Named turns come first, each shown by rows before and after it. Which turns, in which order, take the first row of each pair that follows to the second? Write the first one first, as in the answered first pair.
sef:
[1.968 1.790 2.416 -1.364 -1.240 2.414 0.056 0.176 -0.465 -3.902 0.889 0.186 -0.814 -1.255 2.265 -2.110 0.940 3.260 -2.693] |-> [0.952 3.310 2.769 -0.943 -0.821 2.244 -0.045 0.639 -0.459 -3.798 1.537 0.375 0.351 -1.486 1.785 -2.274 -0.494 3.392 -2.261]
[1.401 0.279 -0.714 -1.655 -0.615 1.494 0.223 -0.862 0.688 0.397 2.412 -1.676 -0.324 -0.230 1.306 2.405 -3.568 1.689 -1.285] |-> [-0.603 2.853 0.264 0.018 0.073 0.377 0.235 0.662 1.172 1.041 2.749 -0.371 1.779 -0.373 -0.224 1.435 -4.272 0.667 0.396]
[0.803 0.257 2.479 1.599 1.215 -1.479 -0.403 3.360 1.072 -0.547 2.209 0.487 2.179 0.462 2.197 -0.991 4.162 0.426 0.035] |-> [2.053 -1.355 1.978 0.819 0.787 -1.061 -0.663 2.389 0.759 -0.970 1.718 -0.252 1.131 0.663 3.122 -0.530 4.731 0.738 -0.676]
bas:
[1.632 2.325 0.964 -2.167 -1.927 1.293 -0.289 0.826 -0.035 -1.078 3.299 -0.518 0.462 -1.073 4.280 0.989 -3.782 4.457 -1.189] |-> [2.112 -5.952 -0.332 -3.007 -0.680 -2.797 -0.268 0.462 1.065 1.468 1.044 -0.950 -1.155 0.085 2.362 2.282 3.527 0.227 -0.443]
[0.752 2.751 1.332 1.930 0.278 0.763 -2.179 0.482 -0.504 2.959 6.321 0.591 2.197 -0.250 -0.426 1.928 -4.188 0.419 1.624] |-> [1.639 -3.551 -0.638 0.619 0.370 -1.085 -1.788 -1.535 -0.585 5.049 4.729 -0.625 -0.518 0.852 -0.567 3.946 -1.250 -2.461 1.231]
[2.224 0.230 -0.104 -0.623 -0.776 -0.173 0.896 0.734 -1.306 -3.969 -2.266 -1.109 -1.078 -3.123 0.610 -2.621 3.019 0.405 -0.490] |-> [2.518 0.810 -0.478 -0.737 -1.031 0.835 0.994 0.190 -1.441 -4.079 -2.200 -1.076 -1.611 -3.239 1.187 -2.137 1.431 0.884 -0.630]
Tafu:
[1.840 1.153 1.839 -1.806 1.467 -0.785 -2.875 2.088 -0.286 0.979 2.232 -0.843 -2.688 1.306 3.464 1.926 -0.492 -0.112 -1.528] |-> [2.323 -0.130 1.298 -2.485 1.392 -0.145 -2.111 1.204 -0.204 -0.419 0.775 -1.273 -3.732 1.279 3.423 1.632 -0.139 0.508 -2.352]
[1.291 -0.171 -2.307 3.656 0.853 0.413 1.871 1.250 -1.343 -2.936 -2.075 2.223 0.480 2.548 2.586 1.085 -3.122 -0.627 1.187] |-> [0.735 0.378 -1.757 4.009 0.958 -0.005 1.145 2.126 -1.364 -1.566 -0.311 2.786 1.988 2.659 2.694 1.532 -3.373 -1.228 1.661]
[-0.610 1.026 -0.560 0.825 0.715 1.712 0.972 0.796 3.589 -0.448 -0.335 0.305 -0.661 -1.926 -3.672 -0.093 -1.322 0.554 -0.292] |-> [-0.732 1.350 -0.372 1.267 0.909 1.624 1.097 1.011 3.452 -0.302 -0.201 0.549 -0.621 -2.024 -3.847 -0.224 -1.282 0.435 -0.313]
[0.623 -0.103 -1.438 -0.428 -0.155 -2.296 0.092 0.205 2.144 1.344 3.867 1.149 2.121 1.649 -0.886 0.580 -0.833 -2.966 -0.343] |-> [1.615 -2.486 -2.510 -1.621 0.182 -1.544 0.903 -0.892 2.297 -0.086 2.325 -0.228 0.168 1.594 -1.190 1.183 -0.617 -2.186 -1.273]
Now pairs of rows:
(two turns a pair)
[6.101 0.063 2.882 -2.218 -1.551 0.258 -2.671 3.272 2.214 -0.057 5.265 -2.973 1.856 -0.159 6.253 -0.039 2.425 1.524 -0.790] |-> [6.034 -0.414 2.946 -2.136 -1.022 -0.175 -2.478 3.514 2.310 0.179 5.119 -2.844 2.087 0.041 5.751 -0.272 3.428 1.166 -0.465]
bas bas
[0.414 0.877 0.391 1.622 -1.669 -0.843 -1.599 -2.795 -0.805 1.567 3.248 -0.970 0.671 2.118 4.413 -0.378 -1.117 -1.180 -0.804] |-> [0.012 1.067 -0.055 0.501 -0.756 -0.441 -1.262 -2.497 -0.406 1.645 4.215 -1.827 1.094 1.976 3.334 0.374 -2.626 -0.630 -0.478]
Tafu sef
[-0.175 1.036 0.746 5.433 -3.138 -2.701 -1.741 0.328 0.126 1.997 -1.309 4.822 0.251 2.703 2.395 -4.016 3.004 -0.873 -1.305] |-> [1.283 -2.761 0.362 2.434 -2.822 -3.364 -3.310 0.756 0.434 4.680 2.716 2.814 0.690 3.126 3.037 -0.037 3.632 -1.352 -1.269]
Tafu sef
[-0.909 -2.852 -2.648 -0.308 2.780 -1.154 0.125 0.560 0.236 -0.232 -1.642 -1.702 0.913 0.366 -0.703 -0.857 1.486 -0.364 -0.384] |-> [-1.505 -0.111 -1.780 1.761 2.367 -1.777 -0.243 0.929 -0.081 -0.290 -2.158 -0.181 1.825 0.125 -0.258 -2.440 1.800 -1.071 0.250]
Tafu Tafu
[1.766 0.161 0.065 -2.187 1.006 2.869 1.103 0.469 0.077 -1.622 2.425 -0.486 0.692 0.459 0.537 1.131 2.262 2.670 -0.009] |-> [2.189 -1.072 -0.516 -1.844 1.057 2.700 1.307 -0.472 -0.255 -2.022 0.420 -0.465 -0.802 0.661 0.960 0.591 3.100 2.209 -0.458]
Tafu bas
[-0.913 1.605 -2.819 -0.688 0.890 2.411 2.056 -1.531 -0.903 0.005 -2.345 -2.284 -4.544 1.097 1.792 0.587 -3.086 -0.376 1.230] |-> [-2.207 4.321 -1.502 1.899 0.643 0.972 1.510 -0.691 -1.175 0.626 -2.882 -0.045 -3.353 0.846 1.902 -1.406 -2.267 -1.591 2.238]
Tafu sef
[2.313 -0.602 1.576 -1.262 -1.359 -1.584 -3.161 0.745 -1.241 4.950 5.994 -0.165 1.992 0.234 3.841 3.004 0.772 -1.082 0.062] |-> [3.675 -4.827 0.211 -4.181 -0.445 -0.399 -1.753 0.163 -0.112 2.406 4.525 -2.550 -0.235 0.052 2.406 3.919 1.324 0.845 -1.478]
bas Tafu
